(in the rows, 128 means zero)
One turn sends every row of this set to another row. A few are shown first. Where does it send the rows asked after them?
manid: [153 126 129 130 149 130 155  90 152 143 129 139 138 115 130 107 115 129
 120  86 125 121 142  76 143 103 117]
lamo: [101 127 124 115 132 116 158 118 125 163 144 119 136 150 155 133 116 167
 128 159 132 108 132  92 124 107 117]
Lig: [116 121 124 135 148 129 128 144 109 117 143 153 108  99 131 134 113 115
 128  66 139 148 120 135 122 136  99]
feg: [142 104 145 132 166 141 144  92 153 153 137 111 139 134 132 102 109 132
 119  95 123 136 141  95 139 121 125]
Buro: [113 132 126 139 155 128 124 144 118 127 143 161 106 105 127 138 119 128
 122  63 138 143 135 141 133 133  99]
dilum: [128 149 154 102 125  91 143 143 103 128 130 137 115 133 144 125 160 141
 124 152 141 138 149 141 111 139 141]
zaz: [111 133 135 115 136 114 156 120 120 167 144 159 136 159 144 123 107 154
 108 162 138 127 142 122 138 117 101]
Pime: [118 130 124 106 124 113 140 141 139 117 143 113  94 141 166 121 136 129
 134 134 185 142 129 110 116 105 156]
suvel: [145 123 112 162 120 108 100 131 155 151 133 102 130 141 128 142 132 144
 121 139 142 123 170 121 141 101 130]
rebo: [ 90 119 131 130 148 131 150 126 110 125 143 133 112  93 128 133 131 116
 135  89 152 173 109 122 148 129 111]
daval: [ 83 126 125 126 145 135 150 125 114 121 137 130 108  93 136 135 131 127
 135  84 153 171 110 116 152 124 116]
pib: [154 126 124 171 142 135 123 108 117 127 138 129 153 111 130  99 123 146
 116 106 113  99 131 104 133 115 119]
zemub: [134 132 124 100 101 114 145 123 139 155 129 112 144 146 162 133 116 153
 134 139 115 102 123 101 112 108  98]
difo: [ 99 110 102 138 118 146 146 121 136 107 125 112 107  96 134 125 129 115
 145 104 123 160 100 119 143 117 129]
zule: [124 106  99 148 123 142 124 137 134 101 127 140 103 108 134 124 106 116
 131  84 112 140 114 138 120 129 121]
nus: [133 122 126 117 177 165 142 101 146 148 146 114 134 138 122  95 128 127
 122 107 119 136 148 119 135 112 102]
kos: [145 153 134 144 153 139 120 116 108 138 146 127 158  97 135 104 130 143
 117  93 134 114 145 108 134 118  85]
Safar: [125 103 100 151 126 138 129 137 127 103 133 135 105 101 129 128 111 109
 137  85 113 133 109 129 114 126 120]
benis: [145 148 141  94 104  91 149 137 134 160 125 141 129 141 148 131 117 133
 117 151 126 130 161 134 120 118  98]
Gagaz: [150 150 125 143 131  97  95 126 157 149 133 134 135 125 140 149 139 149
 125 123 151 133 175 111 112 113 116]
fefez: [148 133 122 107 111 112 132 153 133 114 138 145  93 155 155 113 125 113
 115 121 178 137 134 144 127 106 133]
zuz: [134 112 102 157 121 134 121 135 145 109 125 144 105 107 127 130 114 117
 133  81 103 128 119 136 119 125 121]
kizam: [128 148 147 136 152 147 132  95 120 143 141 115 163  98 132  95 145 136
 123 123 135 151 132 116 145 123  94]
musum: [146 130 121 102 102 110 134 145 146 108 131 121  97 147 164 118 136 119
 133 121 168 133 119 123 114 102 145]
kal: [145 138 134 100 105 112 144 124 135 159 128 152 144 155 151 123 107 140
 113 142 120 120 134 133 126 117  82]
Ganuv: [ 79 130 134 132 153 133 148 123 123 136 142 122 111  95 129 139 140 128
 136  90 150 172 121 121 157 125 114]
zuso: [114 127 130 111 129  97 160 135 121 157 137 114 118 157 144 139 135 165
 126 161 124 106 145 110 121 106 136]
domu: [141 134 132  99 101  93 146 144 131 156 126 101 127 145 155 141 122 148
 130 138 119 101 150 114 116 107 112]
Pana: [119 134 126 110 133 114 138 150 127 123 151 137  91 148 157 116 123 123
 117 133 194 145 144 130 129 108 143]
tinut: [127 129 146 117 109  89 155 147  96 130 128 112 112 141 138 126 157 141
 122 151 140 121 141 132 143 122 154]
noza: [ 99 103 107 146 125 140 151 119 129 111 131 116 108  94 126 128 130 110
 145 108 125 157  98 115 139 119 132]
zapo: [109 122 122 136 151 130 127 141 112 115 140 158 104 105 136 133 108 128
 122  64 142 151 124 134 130 137 109]
Bute: [100 110 110 150 118 138 145 114 152 118 123 105 110  95 128 130 135 117
 148 109 116 156 105 116 143 117 136]
Nopag: [140 157 136 124 139 100 111 115 148 149 128 143 137 137 126 147 178 155
 126 128 154 150 150 124 132 105 112]
Pufo: [137 122 137 164 142 144 135  88 130 133 133 116 157 113 127  91 138 139
 121 137 113 137 119 111 142 121 127]
daf: [145 143 110 115 161 154 153  99 146 139 138 142 134 120 119 100 134 123
 123  99 122 121 148 101 140  93  94]
bek: [117 140 139 107 132  96 161 127 124 161 135 154 120 152 137 129 130 149
 113 174 131 133 156 130 125 117 122]
nuse: [134 131 124 143 128 112 117 119 145 151 130 111 133 154 115 138 172 150
 123 144 145 141 146 133 161  94 126]
sefe: [138 155 134 109 109  95 134 153 112 127 132 128 114 114 153 125 134 126
 126 152 139 124 172 134 100 135 131]
gisez: [137 136 126 124  94  93 144 157 105 128 129 104 112 121 146 127 130 126
 124 152 138 108 165 126 132 119 143]

pib moves to Pufo
nus moves to daf
Nopag moves to Gagaz
Now find these:
Safar moves to noza
zuso moves to bek
tinut moves to dilum
Pime moves to Pana
zemub moves to lamo
zuz moves to Bute
daval moves to zapo

One turn sends every row of this set to another row. A few are shown first. Where does it send the rows asked after them?
modev: [ 82  95 133  96 130 107  99  99  94 123 106 119 147 160 162 146 156  99
  99  92  76 159 145]
nide: [129 127 118 117 110 128 129 133 127  89  91 125 151 134 155 175 160 127
  67  88  74 140 153]
dis: [ 88 123 119 104 111 149 148 163  87  94 128 133 118 135 153 159 147 134
 136  85 110 162 122]
fezev: [104 123 130  92 111 153 144 156 109 126 104 124 152 149 172 168 162  94
 118  85  84 133 130]
fodeb: [ 87  57 129 142 131 134 128 130 114 107 108 127 135 134 126 136 128 150
  98 121  78 145 123]
kemiz: [ 91 106 140  77 135 100 167 132  96 100 134 116 161 120 121 148 156 132
 121  92  96 151 154]
Gedar: [118 107 113 110 100 147 153 105 110  76  80 141 147 125 143 172 188 125
  96  79  55 147 120]
Nogev: [ 92  89 131  84  95 118 117 102  97  96 109 156 134 144 157 139 166 100
 150 112  63 155 127]
Sumov: [105  76 106 132 119 137 149 132 110 107 102 123 143 181 143 142 133 119
 107 130  77 123 135]
nugu: [103  98  95 126 108 135 110 122 119 112  97 113 166 140 115 191 194 112
 109 134  69 161 134]
vebo: [ 79  95 130  79 118 113 180 123  91  85 124 128 166 125 121 153 165 121
 135  88  67 148 142]
gud: [ 99 108  88 136 110 126 104 139 115 100 110 111 153 141 112 189 173 129
 106 138  86 170 146]
pofu: [ 92 135 106  97  79 115 107 157  81 114 124 138 139 136 127 163 148 151
 134  93  73 136 136]
fazi: [117 104 108  83  95 134 104 134 101 129 117 132 149 151 119 171 211 132
  98 132  59 142 135]
mar: [ 89 104  90 104  92 136 108 143  91 100 147 131 126 149 104 170 189 157
 106 126  73 162 144]
Melif: [ 81 106 128  82 123  97 166 136  80  89  97 126 173 140 136 161 151 123
 109  87  59 147 143]
ler: [ 90 100 103 104 103 139  99 135 108 127 143 113 148 151 110 176 196 137
  83 119  63 150 155]
Tus: [ 64 104 135 121 120 158 128 156 116 115 133 115 145 118 153 170 144 119
 104  70  82 155 139]
gifo: [ 89 106 146  82 122  91 149 150 103  95 114 131 171 115 133 155 140 132
 109  99  69 145 155]
Paf: [134  98 140  87 135 135 130 125 105  89  91 101 121 143 138 174 163 126
 108  99  50 132  89]
Reli: [103 127 109  82  83 135 128 128  96 137 136 124 152 141 123 161 182 119
 147  89  74 120 137]
Lepa: [ 79  95 132 103 101 113 102 121 120  97 146 141 130 139 152 141 138 108
 134 114  79 157 162]
Niviv: [129  66 122 111 123 132 141  87 103 123 127 123 117 145 162 170 131 142
  93 102  76 136 143]
podez: [104 100  97 126 112 128 108 130 108  98 110 121 141 120 102 180 186 144
 122 140  97 181 126]
lil: [106  98 125 114 138 143 132 133 121  75 149  81 109 144 122 176 140 135
 107  93  71 142 125]
komo: [ 98  49 130 126 131 149 148 104 114 121  99 124 147 141 126 135 161 125
 112 117  70 133 110]
munom: [ 74  91 125  98 132 113 114  93  77 103 128 124 120 147 142 135 160 125
 125  90 102 179 133]
zum: [ 89  99 144  92 120 157 141 139  91 118  96 137 138 109 153 159 176 124
 127  74  82 160  94]
Zuv: [118 102  95 113 112 132 120 118 105 109  95 119 151 136 109 181 205 123
 127 139  90 169 119]
kes: [124  64 116 112 119 131 146  85  88 111 119 132 109 147 160 169 131 151
  99 100  73 144 130]
Fidug: [134  63 126 106 107 131 141  92 106 114 118 142 116 137 165 168 131 142
 106 112  63 133 133]
Zif: [129 101 141  99 130 139 123 137 138  95 125  89 129 144 139 178 148 112
 101 105  51 120 125]
Likaz: [123  76 118 118 127 132 152 128 103 108 108 132 124 158 131 127 144 140
 126 138 108 134 119]
nibes: [123 116 105 110 113 148 166 104 105  70 120 129 122 124 126 160 188 141
 113  81 104 160 130]
Gib: [102  97 105  90 102 133 106 130  78 113 115 137 132 140 107 167 209 159
 102 122  68 165 117]
Vepu: [122  62 118 115 107 137 147  91 107 107 137 136 110 139 157 169 128 144
 110 107  68 137 142]
zul: [116  96 125 100 124 141 141 131  99  60 122 109  99 138 123 170 152 143
 130 101  61 147  94]
liboz: [ 63 114 106 109  98 133 111 125  82 131 126 110 157 138 118 172 166 136
 111  63  55 139 135]
fumu: [118 115 125 124 115 138 134 126 139  82 136 124 132 100 130 164 162 147
  88  89 100 155 157]
som: [ 95 117 131  87 110 121 103 127  82 146 121 121 145 109 114 156 177 154
 122  78  85 145 119]

dis moves to zum
kemiz moves to vebo
Now find these:
kes moves to Fidug
nugu moves to gud
zul moves to Paf
Reli moves to liboz
nide moves to fumu
modev moves to Lepa
fodeb moves to Likaz
fazi moves to ler

